In the rows, zero is written as 128.
One turn sends every row of this set to another row. A few are shown first. Where does it send the rows asked after them?
q622: [165 133 131 109 142  99 135 156 138 121 100 120 150 140]
q535: [134 152 167 145 107 140 122 147 118 107  93 158 146 110]
q384: [144 151 120  69 112 143 128 160 132 132 114 109 149 111]
q801: [148 131 129 108 132 131  98 152 150 107 146 113 148 151]
q789: [145 133 147 139  95 139 126 163 135 106 113 149 186 124]
q819: [135 161 129 163 103 137 142 131 131  91  96 139 132  86]
q253: [164 139  98 129 134 149 133 121 150  96 151 102 141 129]
q921: [146 144 109 158  90 136 145 150 147  91 118 131 173  97]
q739: [136 122 134 163 114 123 140 148 153  96 108 153 137  93]
q351: [170 133 115 110 122 107 122 103 160  83 116 123 158 122]
q771: [145 181 139 116  87 124 148 126 111 103 104 118 173 116]
q881: [128 138 110 130 112 141 124  93 161 122 115 113 112 143]
q752: [148 160 115  78 117 158 129 108 130 106 108 115 136  88]
q121: [152 149 115 126 122 143 142 110 120  98 129 115  91 131]
q336: [134 188 143 115  84 120 133 133 127 105 116 116 169 110]
q990: [149 118 130 119 104 137 108 134 100 131  99 113 106 103]
q245: [144 159 134  68 105 157 129 131 122 128 115 127 128 104]
q18: [161 112 112 124 109 155  99 134 143 130 140 102 154  92]
q984: [146 111 136 109 103 134  78 146 125 127 115 113 141 108]
q709: [148 152 101  77 124 141 127 136 138 108 108  99 157  94]
q96: [137 192 147 124 104 133 137 137 132 114 119 112 175 104]
q820: [139 118 148 159 121 133 134 139 144  98 103 162 142 100]
q81: [144 110 145 152 105 134 140 143 143 101 113 169 150 111]
q222: [162 121 105 134 107 159 129 121 116 131 121 105 121  88]
q40: [126 141 130 127 126 144 122 116 151 144 111 119 109 154]
q394: [153 160 147 119 125 126 150 147 143 150 126 137 106 127]
q442: [136 125 119 122 131 136 121 127 152 139 108 112 138 167]
q19: [159 160 133 118 100 134 140  95 162 111 143 140 114 109]
q397: [139 114 132 156 100 125 143 152 152  99 116 158 145 104]
q693: [137 143 146 110 120 125 108 143 119 110 124 125 101 152]
q418: [139 123  98 126 119 133 123 108 161 117 112 106 141 155]
q686: [148 183 144 124 109 137 150 130 115 113 107 114 179 108]

q19 -> q351
q336 -> q771
Now these:
q801 -> q693
q535 -> q819
q442 -> q40
q739 -> q397
q984 -> q990
q245 -> q752

One turn sends every row of this set to another row. A few are shown first. Where does it send the rows asked after them?
q900: [106 106 119 146 104 121 131 148 151 112 144  95 129 142 136  93 136 155
  91 122 104 126]
q3: [145 164 130 141 128 140 151 128 144 123 144  81 108 163 116 136 135 112
 118 144  81 120]
q592: [125 157 115 132 126 126 118 119 154  72 118 109 124 166 155 149 123 123
 144 135 100 123]
q290: [110 101 132 135 108 116 143 125 117 106 128  86 142 127 161 117 154 138
 118 112 110 138]
q328: [114 111  95 132 119 127 146 128 144 122 126 169 138 114 120 131 109 139
 170 128 124 112]
q736: [130 107 117 125 127 160 107 141 132 161 113 102 120 127 160 122  96 151
 100 126 129 110]
q377: [165 129 140 135 115 141 171 133 133 156 133 139 135 128 107 136 137 145
 132 114 121 154]
q785: [121 154  99 173 153 128 130 123 155  83 124 119 115 150 152 130 109 148
 137 133  99 118]
q599: [136 157 141 176 148 141 157 126 140 132 131  82 121 140 126 131 134 121
 130 132  81 115]
q591: [106 109 134 160 143 106 132 117 122 127 119 105 130 143 119 146 140 165
  87 122 119 121]
q240: [137 135 119 113 125 131 125 133 116 140 121 128 177 120 135 122  88 150
 128 180 110 118]
q60: [158 161 106 136 141 115 135 111 161  98 127  89 109 127 126 128 150 109
 120 116 113 136]
q91: [139 154 113 110 143 144 109 144 109 148 107 136 162 132 145 125 124 138
 145 150 145 120]
q280: [150 164 115 160 124 106 162 126 137 126 136  86 171 154 133 108 121 142
 129 143 119 113]
q532: [136 132  87 109 121 152 133  97 144 135 132 130 138  99 140 111 119 134
 135 178 124 145]
q361: [143 156 117 145 140 117 147 108 185 107 124  92 104 117 124 117 125 130
 108 125  92 119]
q741: [128 110 107 122 123 144 137 131 138 103 153 112 115 142 157 102 173 150
 114 111 116 118]
q439: [180 123 138 115 102 153 159 131 145 151 136 121 131 160 120 126 113 129
 113 128 110 140]
q668: [134  88 102 127 133 122 115 117 113 141 122 143 145 134 112 127 157 126
 156 127 126 141]
q2: [133 152 108 105 137 146 128 154 125 144 128 141 127 122 130 133  91 171
 118 153 139 109]
q854: [132 110  99 108  95 131 120 142 153 111 127 145 148 149 121 135  90 110
 153 132 127 106]
q365: [155 169 117 127 117 124 172 127 155 117 152  95 139 154 136 125 116 161
 121 137 121  92]
q652: [124 143 119 124 117 161 101 132 176 145 113 123 153 113 133 109 120 126
 129 154 145 132]
q89: [135 134  95 137 130 126  86 123 149 131 131 124  94 104 134 133 112 150
 122 120  76 104]
q211: [146 164 133 155 137 140 157 135 132 112 156  97 122 132 106 150 154 122
 133 132  92 129]
q137: [132 135 104 129 122 154 123 129 137 129 126 103 131  90 143 139  86 136
 122 143 158 148]
q718: [135 126 110 143 117 109  79 123 139 122 129 116 140  97 126 139 118 131
 133 131  66 121]
q366: [139  62 118 145 125 130 125 121 131 135 130 112 145 124 127 126  79 144
 124 133 105 114]
q565: [136 110 118 143 145 130 109 116 137 120 136 110 132 182 126 124 151 145
  81 132 117 104]
q991: [130  98 101 143 130 138 129 126 108 146 141 131 155  85 132 124 129 165
 123 148 111 140]
q654: [111 156 112 157 126 111 131 126 154  72 131 126 137 138 125 147 126 145
 144 144  92 138]
q754: [132 115 108 129 135 141 125 125 142 149 116 132 124 147  95 120 135 134
 178 159 111  92]
q51: [129 111 131 138 120 143 115 158 143 134 122 108 126 135  87 150  97 135
 160 138 134  93]
q551: [169 120 134 159 127 145 160 127 133 169 116 117 140 150 128 108 110 134
 122 120 114 145]
q870: [123 106  87 142 126 126 132 129 130 132 102 135 129 143 146 118  79 117
 157 123 133 110]
q610: [135 105 134 121 133 123 135  96 121 102 145 116 142 148 130 159 161 154
 102 133 109 111]
q441: [140 181 119 133 125 110 170 128 134 127 130  99 143 150 134 132 149 150
 142 122 140 116]
q638: [130 121 113  83  99 145  97 139 134 147 128 128 147 135 125 131 157 132
 119 146 123 135]
q745: [144 140 100 122 128 120  73 121 128 124 117 115 111 116 143 147 138 119
 140 112  92 120]
q646: [146  98  98 129 130 131 138 121 102 132 126 101 118 133 108 144  96 128
 171 157 117 109]
q766: [123  98 119  96 115 143 114 139 159 143 122 136  99 150 113 138 118 146
 124 113 132 107]
q298: [155 149 128 155 137 111 139 109 170  93 129  86 142 105 123 126 136 114
 122 123  95 131]

q599 -> q361
q646 -> q137
q2 -> q854
Now these:
q280 -> q785
q745 -> q377
q610 -> q290
q991 -> q366

One turn sends every row of this set to another row. A few are shown first. Where does it send the rows asked after them?
q63: [118 116 179 126 108 154 165 159 181 130 131  83 115 129 105 159 127 135
 141 104 118 164 140 138 106 128  82 131 139 167 101 145]
q650: [123 155 178 163 107 129 104 158 149 127 122 118 120 147  91 147  97  83
 165 113  96 107 141 135 124 139 100 133 176 131 120 130]
q631: [ 78  87 138 118 134 158 132 170 153 144 132 129 145 131 135 130 136 104
 114 155 140 134 136 138 118 138  80  97 125 126 100 163]
q393: [140 154 165 151 117 115 100 141 152 123 114  98 129 153  97 141 103  91
 163 113  96  99 149 141 115 137 111 135 162 125 129 116]
q850: [100  81 121 110 144 147 124 153 149 140 125 113 141 124 131 109 138 106
 121 153 140 119 149 157 106 132 112 105 106 124 115 156]
q963: [118 136 133 170  88 143 148 147 135 131 144 117 130 158 126 141 127 150
 159 123  89 135 134 134 120 102  97 109 174 158 117 132]
q488: [114 149 168  92 119 127 126 127 183  78 131 100 118 139 121 118 121  82
 131 158  97 139 122 123 141 150 113 131 125 113 101 158]
q117: [122 110 154 124 104 130 158 134 165 141 143  71 102 101 101 142 134 120
 153 101 123 140 141 156  90 127 122 133 116 167 103 149]
q887: [102 160 160 159 104 132 109 160 134 144 131 117 116 135  96 157 102  90
 163 118  93 104 127 126 138 141 100 134 186 135 110 146]
q663: [117 136 154 139 131 134 141 121 144 110  89  89 164 133 120 133 107 118
 121 144 106 127 134 135 148 117 120  91 110  94 131 178]
q342: [114 101 161 121 107 140 171 133 155 164 146  77  97 116  94 140 141 115
 168 121 129 143 157 133  94 136 115 126 126 167 103 143]
q612: [104  83 141 115 131 152 119 156 166 130 118 128 139 126 125 109 132  92
 116 146 142 125 152 157  94 131 102 106  99 127 121 151]
q639: [104 119 163 133 104 146 147 114 150 141  78 109 155 113 115 125 107 120
 120 143  96 128 105 119 132 123 123  82 121 108 141 164]
q261: [134 149 144 135 114 115 106 127 145 147 109  86 133 146 103 140 110 106
 164 119  91  91 136 132 113 140 120 133 164 127 133 107]
q470: [ 98 142 156  92 122 124 138 120 158 107 148  97 110 136 118 116 131  74
 149 176 104 131 128 111 149 157 121 125 128 111  93 164]
q941: [119 141 128 153  86 142 139 125 141 144 139 127 113 157 104 133 140 118
 169 138 108 122 181 111  97 110 111 114 151 166 133 135]
q143: [116 148 147 167  70 133 137 134 159 122 142 126 134 159 125 156 132 122
 148 118 101 135 146 120  95 110  79 102 157 159 116 125]
q262: [ 89 133 163 134 103 132 136 106 155 137  97 122 145 113 109 141 120  91
 119 147 117 126 136  95 125 137 119  72 117 110 127 186]
q43: [ 95 163 139 140 107 122 110 141 133 160 129 104 122 135 103 165 116  97
 160 125  96  96 131 108 134 149 104 129 184 135 110 142]
q583: [119 150 113 160 107 132 138 137 129 126 153 108 124 164 120 145 139 139
 163 132 105 124 174 125 122 107 110 115 162 157 116 152]
q764: [123 123 166 123 106 132 150 141 187 120 137  76 113 115 107 160 133 121
 137  94 126 152 149 145  90 131 100 130 121 168 100 152]
q101: [109 116 156 122 125 143 174 146 149 153 153  69 106 134 100 156 143 121
 165 128 134 149 171 129 117 136  98 131 132 161  92 157]
q243: [104 121 174  88 102 135 140 114 172 121 130 112 105 127 112  99 125  79
 149 171  95 134 109 105 128 157 127 118 133 120 110 138]
q937: [ 85  95 141 127 130 157 126 178 155 124 132 128 144 123 135 129 127  99
 109 143 137 134 131 162 119 128  81 108 114 124  99 170]
q729: [113 118 163 127 124 155 175 164 154 140 143  69 113 134 106 158 130 140
 155 117 119 157 146 145 128 125  88 138 141 161  93 156]
q998: [ 93 135 154 153 117 131 141 123 126 127 116 112 138 106 108 132 111  90
 134 146 115 121 133 129 150 124 133  87 114 102 117 206]
q16: [123 142 123 162  69 144 140 127 133 141 136 121 114 133 109 128 127 119
 165 123  95 115 146 145  96  95 116 127 137 164 134 130]
q837: [101 133 165 101 118 146 150 140 147 109 139  98 110 132 117 105 114  93
 152 173  86 137  98 132 165 142 119 137 139 112  98 158]
q219: [ 86  75 127 111 138 158 136 161 143 155 126 120 141 126 134 113 137 115
 122 159 135 126 133 145 116 135 101  99 123 127 110 154]
q527: [ 98  85 150 127 123 162 123 172 162 126 120 134 139 119 126 113 122  95
 113 140 134 131 130 169 104 124  90 111 106 127 115 155]
q367: [106 131 189  96 108 152 144 138 178 104 124 117 113 145 113 109 115  85
 143 171  90 149 109 110 145 150 101 127 141 117 107 143]
q493: [114 127 187 147 126 142 145 125 151 118  93 115 154 150 105 129 110  93
 134 158 119 137 160 111 139 128 106  79 117  97 133 171]
q14: [115 130 160  94 110 132 134 123 166  99 128  95 110 117 120  97 115  94
 140 156  83 131  91 140 140 142 136 134 127 115 109 149]
q285: [121 163 122 166  73 122 129 127 147 114 147 111 130 141 123 153 131 112
 149 112 104 119 151 147  97  99  98 122 131 156 115 141]
q794: [103 112 186 159 112 155 155 134 128 138 101 125 137 123  98 112  99  96
 146 155 107 132 129 129 148 120 123  85 125 103 131 177]
q950: [111 152 136 128 108 119 111 125 141 167 114  93 130 140 105 153 120 105
 161 127  93  91 132 107 118 149 113 126 176 133 125 117]

q342 -> q117
q941 -> q16
q837 -> q470
Now these:
q612 -> q527
q950 -> q261
q639 -> q663

